X: several groups of rows, each row roughly a mix of its group's hidden directions
X (96 x 10)
[[-22  -4   0   0  16   6  -1 -18 -11   1]
 [-13  -3 -22   6  13   9   0 -17  -2   0]
 [ 16 -10  24  11  -8  -1 -11  -4   1  -4]
 [-10 -18  -5   1   5  13   6   5  18 -14]
 [ 12 -11   3   6 -18  13   0  12  16   6]
 [-18  -1  20   3   9   6  16   7  -8  -3]
 [ -8   5  12 -17   3  -4  -6 -25   0  -2]
 [ -2  -2  12 -11  11  -1  -4 -13  25   5]
 [  8 -10 -12  -9 -10   1  -6  24  12  -3]
 [-24 -13   4  -8 -10   6 -13 -10  -7   0]
 [ 11 -20 -19   4  -9   4 -10   9   5  -6]
 [  0 -16   5  -2  14   5 -14 -14 -18  -5]
 [  7  11   1   1 -23  -9  15  12   8  -5]
 [  2   1  24   7 -16  14   9  -7  -8  -2]
 [ -9   9 -12   3  11  -7   9  -2 -16 -20]
 [-13  -2  -2   5   3   0  -1  -2  30 -12]
 [ -2 -12   6   0  -4   9  -4   2  31   3]
 [ 14 -15  14 -17  -4  15   0  -7   4   7]
 [-14   7   8  14 -10  -5   4 -24  -5  -1]
 [  3  10  -4 -10  16  -1   8   7   2 -25]
 [-30  -1   3   5  -3  -8   7  -8  10   2]
 [-19  19  15  -4  -7  -2   5 -13  -6   1]
 [-13  -3  11  12  -1  16  15 -13 -11  -6]
 [ 13  -7  17   0 -24   3   9  -9   0  -2]
 [  0  -9  12  -3  -7  19   7 -20   1  12]
 [-16   4 -10 -11  25   7  -6   1   5   5]
 [-19  -7   3  15  14   6  17   4  -8   2]
 [-13 -10   5  -1 -18 -22   2  -9  -9  -2]
 [ -9 -14 -11 -10  13  10   7 -20  -5   6]
 [ 28   2  -2  -7  -7   2  -4  18   2  -2]
 [  7 -26   1   1  12  -3   1 -18   1  -2]
 [ -3  19  -2  -7 -23   1  12  11  -4  -3]
 [-13  10  -5 -18  -6   7  -8   4 -22   2]
 [-28  -2 -12  11   1  -6  -5   5  -5  -8]
 [  0   1  22   1  -6  20 -11  -9  -6   9]
 [ -6  -4   8  -3 -24  -5  -7 -21  -6   3]
 [  7  -2  -3  21  18  -8  10  -2  12 -12]
 [  3 -11 -14  -5 -21   3 -10  15   8  -7]
 [ -5   7  28 -16  -3   5  -3   9   2   5]
 [  6  14   2   2 -23  -9  11  14   2  -8]
 [ 10 -23   8   9  11   0   1 -18   3  -4]
 [-12   9  -6 -15  -1   1 -20  12 -12   9]
 [ -2   3   1  -4  23   1   2  25   7   5]
 [ 24  12   6 -12  10   6  -2   9 -11   1]
 [ 17  16   4 -10   1  -5   9 -16 -10 -11]
 [  1 -17 -12  22  -3   0  -4 -17  -1  -3]
 [  8 -18  17   6   2   9  -5 -17   8   8]
 [ 11   0   5  15  22  -3   7 -15  -7   6]
 [-11   7 -14 -22 -10  -3  -4   9 -14   4]
 [  2 -13  11  -6   6   4  -9   5  13  24]
 [ -6   9   8  12 -25 -10   5 -11   5  -1]
 [ 14  -2   4   6  -4   5   1  10  28   8]
 [ -4  -6   1  -4  12   4 -14  -7 -26 -11]
 [-11   2  -2   2  23 -13  -6   8  -4  18]
 [ -3   8 -13  12   5  -4  12   5  11 -23]
 [-31  -4   2  -6  11  -5   4  -7  -6   1]
 [ -7  14  -6 -16 -22   3  10   8  -1   8]
 [  1   7  15  -7 -23   8  -8   6   4  15]
 [  4  13  11   0 -17 -13  10  12  15   3]
 [ -4   3   0 -20  12  16 -10  -1 -19  -3]
 [ 12  -9   7  19   9  -2  11 -11   6 -14]
 [ -2  -6   9   2 -11   1 -15   5  10  25]
 [ -4   9  -2   5 -22  -3  -8  -1 -23   2]
 [-11  -3 -23  -5  20   0  11  -6   4   3]
 [ -4   5   9  -4  22  10   4  21   5   6]
 [ -4  -7  -7  -7  23   0  10   1 -19  -8]
 [-14  -9 -14   5  -9  -6  -4 -24  -6   3]
 [ -7   0   1   7  10   7  -4 -25 -19  -1]
 [ 11  -3   1  10  20   5  -1 -18 -16   2]
 [  1  -2 -26  11  13  12  -3 -10   3   6]
 [  3  17  -2  -2  15 -11   9 -13   8 -16]
 [  6  15   8 -13   3  12  -7  -8 -22  -2]
 [-10   5   7   3   3 -11 -16   2   7  25]
 [ 12  11  17  -9  -7   5   7   0  -1 -22]
 [ -4 -12  -7  -7  11   7  10   0 -24 -13]
 [-10   9  16 -23  -4   7 -10 -11   2   1]
 [ -5   7 -13   2  13  -7   0   5 -19 -20]
 [-17 -21 -17   2  -7   2  -7   4  10  -5]
 [  3   1  -3   6 -12   9 -11 -20 -19  -7]
 [ -9  13 -13 -18 -13  -6   2  13 -10   1]
 [  7  -4   5  18   8   0  10  -4  25   4]
 [  0 -15   6 -15   0   9  -3  -3 -23  11]
 [ 14   1   4   8  -3  -7  17  10  -4 -22]
 [  0   8  15 -15  -9  15 -14 -10   4  11]
 [  0   3  26   5  -1  17   9  10  -3   5]
 [ -3  -3 -29  -1   6 -12  -7 -12   2  -5]
 [ 14 -11  16  13   6  -8 -16   0  -3 -11]
 [ 15  17   2  12 -18  -6  -3   5   9   9]
 [ -2   4   2   1  21  -8   1   0  26   2]
 [  6  12   9   7  -8   3  -2 -22 -19  -3]
 [ 13   3  16  -6 -24  -9  -1  -2  -2 -10]
 [-17 -11  -6  -2   1  -8   5  15  22   2]
 [ 23   0   4   1   1   5   9   6  23   2]
 [-20  -3 -12  -8   8 -15   3 -12  -4 -14]
 [ -1   0   6 -12   3 -14 -11  20   9  16]
 [-25  -8   1   7  -1   3   6 -18 -10   4]]

the one row of each list that fits no group (the others fit one group, some only roughly)
- j461: [ -6  -7 -14   8  10  -8 -12 -23   4  -8]
- j596: [ -1   9   7  -4 -10   4  -6   3 -27 -13]
- j209: [  5  10   1 -13 -10   9  -3 -22  -3 -16]
- j723: [  1  14   7   8  -3   1 -13  17  19  11]
- j76: [18  7 10 -2  0 -1  1 -4 26  7]
- j304: [ -8 -20   4 -13  13  16   7  -4   7  -8]
- j942: [ -8 -11 -11   2  -1  13 -13 -16 -17  -7]
- j163: [  1  -3   3 -19 -18  -7 -13  11  -1  13]
- j622: [  3  -9  -9 -18 -13 -19  -9  11  -2   3]
- j948: [ -3  -4   6 -19  13   1   5 -19 -12 -11]
- j495: [  6   8   6 -16  10  -8   5  20   6 -15]
- j53: [-13   9  -8   4  20  18   7  -7 -11  -2]
- j537: [ -3  10  25 -21  -7  -1  -5   0   2  -4]
- j610: [ 14  -4  -6 -15 -14  10 -12  16  -2  -6]
 -> j461
- j885: [-24  -6 -11  -5   3  -7  -4 -19  -4   4]
- j20: [ 4  3 22 22  5 13 -4 -4  0 -6]
- j274: [ -6   6   3  -5   2  14   2 -11 -26 -12]
- j268: [ 11   4  -1  -8  -1  18   2   1  11 -24]
- j288: [  8  -4  14 -11   9   1  -5  -6  20  17]
- j730: [ -8  -1   2   0  -9  -4 -12  -4 -25  17]
- j836: [ -7  12  10 -11 -18  -7   6  16  13   0]
- j803: [  6 -19   1   5  -1   2  18 -20   9   2]
- j648: [  2  -7  -3  -1   7  -6   3 -12 -24 -20]
- j901: [  2 -13   2 -14  22   8  12  -6   5 -11]
- j437: [ -5  -2   0 -14  13   0   4 -13 -24  -8]
- j801: [ -3 -10   5  15  -8 -10  18   1 -13 -15]
- j464: [  4 -18   0   7  18   5   6 -22   1  -3]
- j84: [ -8  -6  -4  -6  19  -3   1   1 -26   7]
 -> j268
- j144: [ -8  -3 -17  -2  17   8  16 -13  -7  -6]
- j714: [ -2 -11  16   5   5  14  -8  19  -8  12]
- j207: [ -5  -2  -9  -7  -5  16 -15 -12 -18  -9]
- j397: [-18 -16  -9 -11  15   9  -5  11   5   2]
- j370: [ -6  13  13  -4 -16  21   0  -3  -5  11]
- j36: [  3  15 -12  20 -10  -5   6  11  -2 -14]
- j90: [ 1 14 14 15 -5  3 -7 15 16  9]
- j263: [ -7   2  -8 -13 -10   8  14 -14 -19  -6]
- j479: [-10 -14 -12 -22   3   3  -2 -11  -8  11]
- j44: [-11   3 -14   7   5  -6   7   6 -24 -12]
- j889: [  0  -9  12 -16 -14   2 -17   0 -16   4]
 -> j714
- j639: [ -5  -9 -10 -23  -6  -4 -10   4   5  18]
- j482: [ 15 -15  -8  20   9   1  -3 -15  -6   0]
- j788: [ 10   9 -10  19   1 -10   7  20   1   6]
- j37: [  8  21   8   2  -3 -11  -2 -11  20   2]
- j394: [  7   2   3  -9   7 -19   4  21   4 -15]
- j770: [-22   1  14 -12  -7  -6  -1 -16  -8  -6]
- j401: [-11  -9   6  12  11   4   1  14   0  23]
- j156: [ 16  14  -4   2 -15  -1   7  -4 -19 -10]
- j243: [ 12   2 -19   5  12   7   6  -5  -1 -22]
- j93: [ 11   3 -27   0  16  -2  -4   5   7  -7]
- j351: [  7 -12  20  -4  -7   6 -20  -5  -7   9]
- j326: [  5 -18  10 -15  21   5  -7   0   0  -7]
 -> j326
- j632: [ 24   4  -8   7 -19   4  -4 -10  -1  -8]
- j898: [-16 -11  13 -12   1   2 -14 -11   8  14]
- j759: [  6  -5   4  -7 -10 -15 -18  11  12  13]
- j937: [ -2 -22   6  -4  -3  14  -6   9  13  14]
- j87: [ 13  16 -13  13  -1  -5  11  13  -9  -9]
- j973: [28  3  2 18 -2 -5  3 -7 -2  2]
- j989: [  0  -5 -16  11   6   5  13  16 -11 -15]
- j43: [ 15 -10 -23   3  -3  -8   4  14   8  -7]
- j955: [ 3 -2  4 14 15 18 14 16 -1  6]
- j361: [  2 -16   3 -16 -16   0   5 -13 -15  -2]
- j364: [-18   0  19  -8  -6  -2  10  -9 -12 -11]
- j257: [ -9  18   4  -3  -9 -10  -6 -21   3 -12]
 -> j43
- j453: [ 17 -17   1  -1  -1  15   8  16  10   6]
- j452: [-9 -4 16  0  8 -5  3 24  2 15]
- j302: [ 10   1  -6  -9  -6 -26  -1   9   3 -16]
- j72: [-10  10  -7  -4   2  14  22 -11  -9  -8]
- j872: [  7  -8 -16   8  -6 -19 -11   8   6  14]
- j245: [ -2  14 -14   6   5 -15   6  20  10  -4]
- j522: [ -5  18 -10  15 -17  -7   1  -4   2 -15]
- j292: [ 10   7   9  10 -19 -17  10  -4   7 -10]
- j112: [-10  -8 -11   8  23  -4   4  18  -2   5]
- j201: [-13 -20   3  -3   8   6  -9  10   1  19]
- j967: [-17   7   5   1  16  22   7  -9  -5  -2]
 -> j292
- j744: [-11  -2  -2  -5  25  -3   7 -12   3 -15]
- j92: [  4   1 -27   1  11   2 -13  -5   9   9]
- j422: [ -7 -12 -11 -17  12  14 -12  12  -2  -3]
- j19: [ -8 -19   1 -11  -8  16  -2  -9 -14  -8]
- j893: [ 11  -6 -10 -18   1  14 -13  12  -9  -7]
- j636: [  8   7   8 -13 -20   0  -7 -18   0 -12]
- j498: [  1   9  -9   9  -6  -3  26   3   5 -15]
- j760: [ -2   1   6   7   2  20  19 -20  -2  -2]
- j712: [  4   0 -10  19 -10   4   5  19  15  -7]
- j152: [-10 -19   6   6  17  -1  -4  -8  -1  19]
- j67: [-19  -4  22  -7   1  -8   1   9  -4  13]
- j903: [19  2 11 -6 11 -5 -2  0 15 19]
- j416: [  6   6  -5 -10  -5   1   2 -20  -2 -24]
- j367: [  1 -14  13 -14  -2  11  -2 -12  20  -2]
 -> j152
- j3: [  6   8   8   5   9  17  17   3  -6 -19]
- j654: [ 0 -3 -1 10  3 -4 -7 20 -2 25]
- j131: [ -9  -9  10  14 -16   1  11 -15 -14  -1]
- j236: [ 1 -9  3 -5 19 -1 -5 11 -5 24]
- j300: [21  5 -2 10 10 11 11 15  2 -9]
- j776: [  7  14   5  10 -18  -9 -13   3  -2  17]
- j591: [ 10  -5 -17  14  -4 -20   7   6  -3 -10]
- j115: [ -6  10  20 -17  12   2   4  15   2  -8]
- j425: [ 21  -3   8   6 -11 -14   7  18  -2  -7]
- j773: [ -8   3  11   6   6   6  -4 -29  -6   7]
- j125: [23 14 11 -2 -8 -8  0 -3  3 16]
- j729: [  7  -3  -4  -2   3 -23   0  24   5  -2]
- j604: [  1   8  -8 -15   8  -2   2 -13   0 -25]
- j271: [ 13  -9   4  -8 -22  17   3  -5  -8  -7]
 -> j773
- j892: [ -1   8  -8   8 -19   1   3  -3 -21 -16]
- j826: [ -9   7  12 -10  -9  21   0 -11 -13   9]
- j412: [  8  -4  -4   2  -4 -20  -3  15  22   4]
- j911: [-26   6  -7   5  12 -13  -5  -2 -11  -5]
- j586: [ 22   2  16 -13   0  -8   5   7   4 -14]
- j861: [ 22  11  14  -1  -2  15   5   7   2 -10]
- j568: [  0  -3   3 -14  12  -1   3 -11 -28  -2]
- j922: [  9  -4   0   9   2 -10   7  -3 -15 -26]
- j587: [-16  -3   7  -1 -18   0 -18  -5  -8  13]
- j881: [19 -4 11 -2  9  4  2  7 16 19]
- j97: [ 13   1   4  26  -3  -9   9 -15   3   3]
- j344: [-10  -7 -13  18   5  10   8 -18 -10  -3]
 -> j586
- j656: [ -3  -8  13 -11  -5  12 -15 -12 -17   5]
- j342: [ 12 -10  -5  25   4  -3   0 -18  -3   1]
- j965: [ -3   8  11  13  -6 -17  15   0  17   7]
- j819: [-12  -6   1   1  -1 -18  14  -6  -7 -21]
- j553: [-17   0  -6 -14  -3  -1 -13 -23   0   3]
- j570: [  4  12  11  -5  -5  25  -4 -17  -1   2]
- j324: [-10   1 -13  17   1  -6   0  21 -15   3]
- j463: [  8 -23  10  -7  -2   1 -11 -16 -11   2]
- j579: [  7 -11  14 -20  10   6  -3 -10   1  15]
- j874: [ 7  1 -3 17 -4  2 -1 21 17 11]
- j472: [ -3  13 -16  -2   3 -14  -2  14 -19  -5]
- j879: [ -1 -16  -5   8   6   6  -1  23  -2  17]
 -> j472
- j388: [ -8   1  -3 -11   9   2   9 -15  -1 -25]
- j375: [ -8   7 -13 -13  26   0   0   1   6  -9]
- j439: [  4 -12 -11   8  15  -7  18 -11   5 -11]
- j953: [13 -3  1  1 27 -5  9 11  7  8]
- j160: [ 15   6 -10  -6   3  -9   1  -2   3 -27]
- j362: [  6  12  -1 -12  23  -8   8 -13  -5  -9]
- j190: [ -8  16  13 -13  -6  -9   9  17  12   4]
- j229: [ 24   1  -4  10 -14   5  10  14   1   3]
- j843: [-10   2   5   6  -9 -16   2  12  25  -2]
- j909: [  5  14  -7  20 -20  -6  -3  11   0   1]
- j735: [-17   4  11 -15  17  -5   1  15   2   1]
- j155: [-12  20   5   1   3 -18 -10 -11  -2  10]
- j345: [-19  -2  -4 -14  -8 -13 -11 -18  -1   4]
 -> j843
- j645: [ -8   8 -15  20   0  -7   3  12  11 -13]
- j671: [-10  -7  -1   0 -15   6 -10 -21  -3  17]
- j212: [-5  1  0 13 27  8 -7 -6 -8 -9]
- j237: [  5 -18   2  -4   4   0  -1 -17 -20 -13]
- j282: [  6   2   3   7  -2  -6   8  -1 -19 -26]
- j546: [ 12  -6   8   0 -27 -16  -3  -1  -3   1]
- j667: [ -6   7  -3  -7  -4   0   4 -16 -19 -21]
- j338: [  7  -3   8 -12 -30  -4   4   1  -4   2]
- j552: [ 24  12   3   8  -7  -1   2  10 -12  13]
- j200: [  7   7  -1 -17  -7  15 -13   0 -19  -7]
- j540: [15 19  1 19  7 -3  9 -2 12  4]
- j782: [ -2  -4   2   3 -19   9  -9 -19  -4  17]
- j884: [ -1  -5 -10 -22  -1   8 -10  22   0  -2]
- j768: [-14  -7 -12   3   1   5   8   3  -5 -27]
- j165: [ -9  -5   7 -20  10   0  -1 -19 -15  -2]
 -> j540
- j620: [  1 -23   7 -11  -5   8  -2 -19  -7   8]
- j701: [  8   2 -25  -2   6  -5   1 -11   2 -19]
- j856: [ 13   2   4  10   7 -14  12  14  18   8]
- j31: [ -4   2  11  -1  10  -7 -10  -6  25  13]
- j5: [ -8   1  -9  15   4  -9 -11  17   8  17]
- j400: [-27 -11  -8   3  17  -2  -2   5   0  -3]
- j379: [  2 -15 -10  -7   4 -16 -16   7  13  10]
- j106: [-10  16  10   9 -16  -3   7   0 -16 -12]
- j997: [-12 -19   6  -9  18   5  -4  -1  13   7]
- j940: [ -1  -5  -2  22   8   8  21   5  -8 -10]
- j941: [-12  -7  20   7  -3   2   5  12  -4  20]
- j181: [ -7  -1  -1 -11 -14   1 -17 -22   2  11]
- j757: [  6 -10   1   9  -5   5  -6  16  14  21]
- j424: [ 15   6  -9  16 -12   3  10  14   9 -10]
- j88: [ -5   0  14  -6 -19   7  -1 -22  -7  -6]
 -> j106
